Each row is where one point has got to under a steady rotation. How many ticks took it there?
The counts run from 0 to 457.
[136 185 136 114 148 157 125 119 131 143 139  82 114 107  83 120  96 119
 168 134 173 111 149 126 120 148 132 127 173 159 143  78 167 123 136  92
 142 101 165 132  97 128 129 151  92 154 103 133 166 141 150  85 101] => 383
[173 169 112 108 167 165 111 129 146  93 102  75 128 108  75 119 130 128
 157 136 142 110 155 133 148 162 148 157 195 148 132 115 132 160 138  89
 147 119 137 155 116 107 111 130 104 125 102 131 145 106 148  98 153] => 199
[133 192 167 129 158 131  90 150 136 176 142  84 136 107 137 134 121 126
 106 128 134  55 148 131 104 109 169  94 154 140 143 131 137 109 122  71
 128 137 153 141  88 147 122  96 113 143  94 124 183 130 109 101 113] => 148
[156 164 106 147 163 163  82 146 139 133  92  85 146 134 125 153 108 128
 107 135  98  87 172 126 136 135 165 122 149 137 116 114 104 179 112  85
 114 152 157 181 133 115 125 104 110 141  98 140 176 122 159 135 139] => 56
[150 172 144 148 144 136 109 159 145 151 141 142 152 151 105 151 150 131
 113 116 125  75 190 124 138 149 213 133 127 168 151 116 163 153 147  75
 123 120 129 112 138 131 105 128 121 157  99 124 166 156 167 133 127] => 427
[171 170 105 107 173 180 122 135 137  99 114  72 126 117  76 113 130 134
 172 130 142 105 145 127 152 153 167 153 196 149 128 111 129 153 132  94
 166 124 139 156 123 109 111 138 110 130 104 141 152  99 154 109 149] => 200
[146 188 158 116 110 113  81 136 136 132 111 117 105 127  96 135 144 142
 109 121 108  96 199 134 147 132 149 133 135 116 117 153 151 139 149  60
 130 145 184 123  73 120 168 143 139 149 104 136 166 123 102 130 137] => 165
[162 199 144 113 159 157  85 142 131 146 147 143 144  98 110 115 130 117
 163 118 149 100 173 135 140 119 131 154 141 142 105 117 145 148 113  70
 148 115 146 110 154 150 113 125  88 140 144 131 177 163 184 103  98] => 414
[150 169 104 144 172 161 123 135 156 129  92  80 114 114 100  88 137 119
 171 165 117 120 159  67 169 127 151 136 172 140 110 129 122 153 148 103
 116 168 174 154 133 105 105 133  92 154 137 128 144 125 156 137 120] => 77
[118 168 160 126 168 128 112 149  93 161 147 111 126 100  97 117 158 128
 153 133 145 130 160 131 106  88 138 154 163 124 109 128 155  91 134  87
 136 133 158  86 127 122 106 131 101 145 113  83 187 157 120  97  76] => 131
[156 124 135 164 165 171 108 106 122 146 127  93 159 129 109 128 169 127
 168 170 138 119 158  98 122 138 137 182 161 125 133  94 162 114 156 111
  74 148 163 122 136  97 106 132 113 139 105  96 161 136 170 146  90] => 92
[159 156 119 100 123 185  78 119 112 108  98  92 132 113 104 147 172 123
 118 118 130  83 181 122 126 163 150 173 160 129 124 123 138 121  98  99
  97 155 156 147 115  99 150 111 116 146  93 128 184 102 119 134 129] => 185
[133 178 134 114 107 155  92 147 115 126 148 127 137 129  89 154 150 123
 150 109 153 116 184 128 117 112 142 167 137 127 117  90 142 133 106  98
 134 119 156  88 155 107 142 134  99 179 117  90 201 158 153 109  91] => 407
[176 151 152 133 178 148  81 118 146 131 106  86 140  90 108 105 153 127
 102 141 119  89 156 111 150 149 177 152 188 139 129 164 138 112 152  78
 106 135 135 145 115 116  93 105 104 104 102 100 138  98 131 119 149] => 329
[150 117 136 166 181 164 153 123 136 134 106  81 155 115 128 140 155 141
 173 163 158 127 166  92 106 119 169 136 157 118 150  93 167 160 128 106
 112 166 186 123 141 100  92 119 109 143 119 115 156 139 150 127  97] => 89
[164 159 134 124 119 139  90 143 127 117  72 141 129 128  94 155 131 128
  79 110 110 120 205 147 140 129 184 142 145 134 136 147 147 170 127  61
 121 132 161 104 140 109 129 129  96 161 134 115 167 142 147 134 130] => 43
[150 120 115 163 149 157 102 109 151 113  91  80 127 126  91 140 160 125
 123 174 112 118 158  72 135 129 155 161 159 133 125 104 128 145 147 113
  79 151 184 127 137  92 137 120  85 167 137  97 159 149 138 136 114] => 84
[123 189 141 138 144 130 111 132 141  90 111 113 115 132  96 157 195 159
 112 140 138  75 169 120 158 132 171 132 147 172 137 138 152 143 173  83
 118 120 140  96  85 101 106 128 144 158 118 112 167 139 119 124 131] => 297
[169 143 132 150 199 140  96 132 136 149 125  56 143  95 124 127 123 144
 116 143 109  91 144 125 133 133 202 140 180 117 111 144 133 126 124  86
 149 153 152 166 121 127 117 108 123  92 106 149 166 104 127 116 144] => 332
[122 198 167 123 109 150  97 128 154 123 163 109 111 129  91 137 148 112
 144 119 154  93 181  79 156 148 163 157 126 146 120  89 154 112 121 107
 116 103 155 118 129 114 157 146 114 179 120  95 168 138 150 117 113] => 398
[128 170 185 126 199 136 114 139 100 151 126  96 130 110 115 161 127 149
  99 127 126 110 169 142 134  86 175 125 149 133 107 127 156  99 114  77
 148 124 170 101 132 148 139 116 131 124 108 129 188 142 111 128  90] => 141
[157 128 121 138 157 128 100 143 120 173 145  75 132 130  73 100 136 129
 165 137 110 130 174 115 117 158 162 174 170 112 115 114 138 113 163 100
 138 148 163 146 104 105 128 149 119 122  57 102 145 121 110 107 134] => 345
[171 127 158 131 170 147 112 136 105 123  95  94 144 114 106 137 164 152
 108 132 123 118 180 140 141 126 206 161 186 117 136 173 165 122 151  82
 131 146 138 102 134 103 100 121 133 114  95 114 159 102 131 140 128] => 326
[166 172 114 128 172 156 108 154 148 137  80 101 137 117 110  90 156 119
 145 149 105 108 165  97 146  95 160 131 178 143 122 153 107 159 142  80
 110 167 164 140 137 118  93 104  84 159 136 114 157 128 143 144 124] => 453
[191 157 145 107 149 157  92 131 164 123 111  87 144 112 134 128 154 130
 141 122 135  89 172 111 113 114 151 144 153 106 130 135 122 155  93  79
 147 175 183 156 125 142 151  99 119 131 111 146 170 118 106 137 144] => 179
[141 203 161 105 170 125 110 153 130 142 116 108 124 115 107 122 147 130
 149 109 139  90 198 131 138 138 124 103 131 140 117 123 141 147 131  66
 143 148 156 142  76 124 103 128 135 125  60 126 152 132  97  87 125] => 159
[131 184 150 111 131 130  72 147 110 143 121  94 139 136 106 157 147 135
 104 114 121  82 173 151 120 115 127 129 150 132 114 116 116 127 139  83
 114 125 152 132  90 125 145 122 140 140  49  87 190 120 101 116 129] => 155
[140 155  98 145 176 152 135 152 121 148  89 105 145 143 100 155 139 127
 127 127 113  99 197 117 139 167 187 120 122 148 135  96 150 181 121  91
 121 162 155 156 128  98  98 129 119 134  82 156 152 139 152 120 127] => 59
[172 137 143 130 173 153 110 144  92 122 102  87 148 114 103 138 161 157
 123 131 117 123 170 148 129 113 204 165 192 113 132 170 159 119 144  79
 147 153 145 105 138 109 106 120 130 109 102 120 173 102 132 135 126] => 325
[175 133 120 133 182 126  86 132 131 108  96 100 135  72  95 123 161 133
 121 139 118 115 155 145 115 131 156 164 175 132 117 152 130 153 144  63
 136 160 154 112 115 112  93 105  88 106 130 116 158 153 109  85 137] => 321
[141 156 129 114 179 148 128 138 116 149 108  60  95 100  72  90 121 118
 169 134 121 149 173  99 143 131 139 142 179 114  96 121 136 113 128 104
 147 154 177 148 119 101 134 151  98 126  95 115 151 114 106  97 119] => 353
[141 165  84 140 159 135 100 170 114 148 112 123 127 141  85 118 152 135
 152 133  77 112 179 126 132 105 172 149 154 128  94 142 121 165 152  83
 142 176 173 117 137 115 128 139 105 158 122 138 187 157 138 137 115] => 446
[144 168 155 138 132 130  99 142 151 124 154 126 127 116 105 157 132 122
 160 118 158 110 186 112 112 125 152 136 109 123 124  72 153 170  99  84
 157 132 174 106 139 124 132 129  95 164 133 120 177 185 139  79 105] => 404
[154 147 167 117 129 180  98 100 133 147 118  63 131 113 110 128 116 108
 127 134 156 121 166  92 112 130 124 151 181 117 146  94 147  92 109 107
  87 122 178 148 124 113 148 114 100 154  90  79 158 100 127 132 102] => 369
[153 149  86 138 166 152 112 148 117 137 104  95 137 155  71 117 139 136
 179 149  95 132 175 117 142 122 141 161 169 132 101 111 117 170 173 103
 134 158 177 142 138 104 127 151 112 150  92 129 171 147 159 145 117] => 70
[148 196 169 111 141 159  90 125 118 143 171 110 140 124 100 145 117 143
 142 114 154  98 164 151 136 127 152 159 160 127 121 112 166 109 127  77
 160  96 150 109 116 147 162 145 142 131 111 143 192 124 169 133 106] => 10
[136 210 152 113 149 140  81 126 150  93 135  96 110 109  86 146 109 123
 110 118 147  87 154 128 154 144 148 130 150 165 118 100 132 136 118  76
 154  84 138 133 107 128 137 119 106 145 124 121 177 142 138  84 132] => 15
[150 168 207 140 166 113  80 114 142 142 121 119 130  85 121 125 125 124
  98 140 143 112 173 129 144 106 127 134 149 129 120 142 162 114 153  54
 117 107 165  96 106 140 117 113 110 125 136  82 155 155 120 100 105] => 136
[175 136 139 150 186 152 126 140 137 153  98 112 158 136 129 121 162 139
 148 147 103 108 193  95 144 103 184 135 149 113 133 142 151 158 139  86
 122 184 183 127 159 128 115 121 118 137 117 145 158 132 142 166 115] => 456
